Each row is where one point has got to under a steady rotation. How many ticks took it there?
The counts run from 0 to 454.
[177 119 160 134 155 184 126 136 117 126 113 110 114 167 181 141 105 132
 137 184 141 196 108 113 137 125 104 135 131 135 167 111 125 135 168 130
 125 141]  114
[122 129 185 171 128 101 138 101 161 158 120 156 175  94 129 158 141 124
 130 123 106 129 149 137  85 101 185 143 191 117 137  82 132 152 114 136
 149 102]  209
[168 124 149 154 135 147 129 113 142 136 114 146 125 172 170 139 132  93
 131 185 123 183 132 100 118 129 150 147 168  90 166 119 108 133 157 182
 136 108]  49
[138 120 191 154 137 108 133  85 134 148 121 113 166 124 171 125 130  92
 118 129  91 154 144 106  85  88 140 107 174  95 163  97 128 120 154 160
 143 135]  155
[147 136 146 125 155 154 116 112 130 131 108  85 129 162 160 125 141 134
 125  80 156 175 140  89 126  90  96 130 161 108 154 138 116 138 175 131
  85 175]  412
[131 107 146 134 111 151 124 123 119  90 143  88 128 139 119 118 112 124
 110  55 130 136 185 114 176 157  57 172 124 117  99 136 152 137 157 133
 114 116]  205
[170  96 101  71 159 167 115 153 123 116 147  98 114 173 154 136  92 148
 143 142 150 158 116 117 129 135  84 123  66 159 101 120 121 100 154 100
 146 149]  126
[150  72 122  93 142 187 119 140 141  96 148 117 126 188 138 128  97 100
 157 130 122 134 130 117 180 140  81 166 124 146 107 120 157 131 129 139
 143 116]  437
[142 125 138 126 127 138 125 107  66 112 142 126  77 134 154  85 113 137
  97 178 123 166 127 115 128 156  85  70 104  98 160 157 110 110 138 159
 138 162]  280
[146 112 113 135 131 143 133 162 150 124 151 168 116 125 129 143 107 126
 108 213 154 164 138 157 105 134 143 145 104  93 103  88 130 125 132  99
 156  66]  448
[139 105  89 103 161 117 103 147 163 119 143 183 119 146 119 162 138 148
 150 153 156 103  94 166  97 136 160 121 105 148  81 117  95 115  70 110
 145 110]  71
[ 91 146 129 111 118 101 167 153 132 175 122 129 141  79 156 132 135 130
 125 142 144 160 108 129  84  75 206 137 160 146 163  78 136 143 155 111
 130 132]  29
[119 123 131 149 111 140 142 144 123 123 139 155 111 128 148 108 114  73
 102 161 102 171 146 116 146 125 139 166 157  73 158 121 156 116 174 162
 127  96]  321
[113 129  86 100 109 126 141 150 134 105 139 134  95 128 109 148 124 147
 117  86 167 120 150 148 149 169 121 181  85 150  76 135 121 145 128  99
 131  80]  85
[144 130 150 158 134 119 115 110 145 155 110 181 114 148 147 160 149 130
 139 188 129 136 131 143 104 155 191 135 166 104 148 122  96 159 105 163
 148  96]  381
[108 155 111 110 128 104 145 142 134 163  99 149 114 103 154 152 155 130
 131 135 148 166  91 131  93 103 222 136 167 136 157 108 101 145 139 114
 108 137]  82
[164 146 124 141 162 133 116 148 180 140 120 139 135 136 143 152 145 124
 104 151 159 169 141 134  82  90 133 153 154  56 134 101 113 107 161 120
 116 114]  295
[ 79 124  97 103 104  81 150 155 141 132 145 157 127  85 116 138 130 135
 106 107 137  99 144 161 105 143 181 162 123 155  73 100 135 134 105 102
 150  74]  31
[123 121 177 145 109 149 133  96 106 111 120  73 132 130 141 113 122 130
 113  52 125 150 167  96 161 141  64 137 148 124 139 133 145 150 174 131
 107 150]  206
[150 113 132 114 122 169 150 141  77 111 138 103  94 145 140 104  84 142
 107 167 131 159 136 114 160 160  78 110  87 152 124 141 133 150 162 129
 145 125]  332
[137 123 103 107 141 157  90 132  97  93 133  97  80 158 129 106 124 153
 110 106 147 146 138 119 153 158  58 104  96 111 117 164  97 114 126 117
 102 182]  345
[ 96 148 169 148 116 126 130 102 100 137 111 100 117 117 132 109 144 121
 129  72 111 157 128  81 148 116 129 124 195 119 177 140 134 153 145 159
  92 169]  260
[133  88 129 128 131 125 129 156 144  90 172 136 147 106 104 106  90 117
  91 155 121 116 144 163 131  99  98 122 131  82  81  88 166  86 117  98
 145 102]  64
[128 115 158 140 143 116 143 120 135 159 143 174 149 108 140 140 122 121
 147 196  99 134  96 151  84 112 205 105 157 140 144  86 142 145  99 133
 166 106]  275
[171 136 133 168 149 128  98 125 155 134 122 165 114 121 109 152 143 166
 103 190 168 145 148 153  84 143 141 132 137  67 116 118  85 141 114 119
 137  98]  176
[146 137 125 128 146 147  97 126 101 122 126  97  88 153 161 105 137 138
 103 126 145 168 125 109 127 123  77  87 131  85 162 159 105 109 160 133
  88 187]  346
[145 153 135 165 131 126 105 111  99 123 127 160  83 141 136 134 144 143
  97 182 135 165 133 137 123 143 132  91 146  48 159 157  85 123 130 145
 121 135]  228
[135 105 136 129 124 129 111  84 107  97 136 116 113 156 131 120 128 133
 126  78 128 109 152 116 138 194  75 130  87 138  93 169  94 133 110 164
 146 128]  99
[100 163 179 167 114 111 130  93 119 163 106 140 132 109 130 131 161 110
 130 109 114 143 133 108 115 116 165 126 213 110 175 122 123 150 126 157
 107 155]  261
[124 129 114 107 141 131 133 155  96 116 142 103 103 108 161  80 109 106
  82 166 116 189 113 110 110  98 126 100 134  86 155 126 158  83 180 123
 116 155]  128
[121 129 131 115 153 147  89 128 157 106 121  99 145 140 105 139 154 157
 157  35 159 112 134 130 139 106  93 130 174 137 110 119 125 134 106 101
  89 177]  79
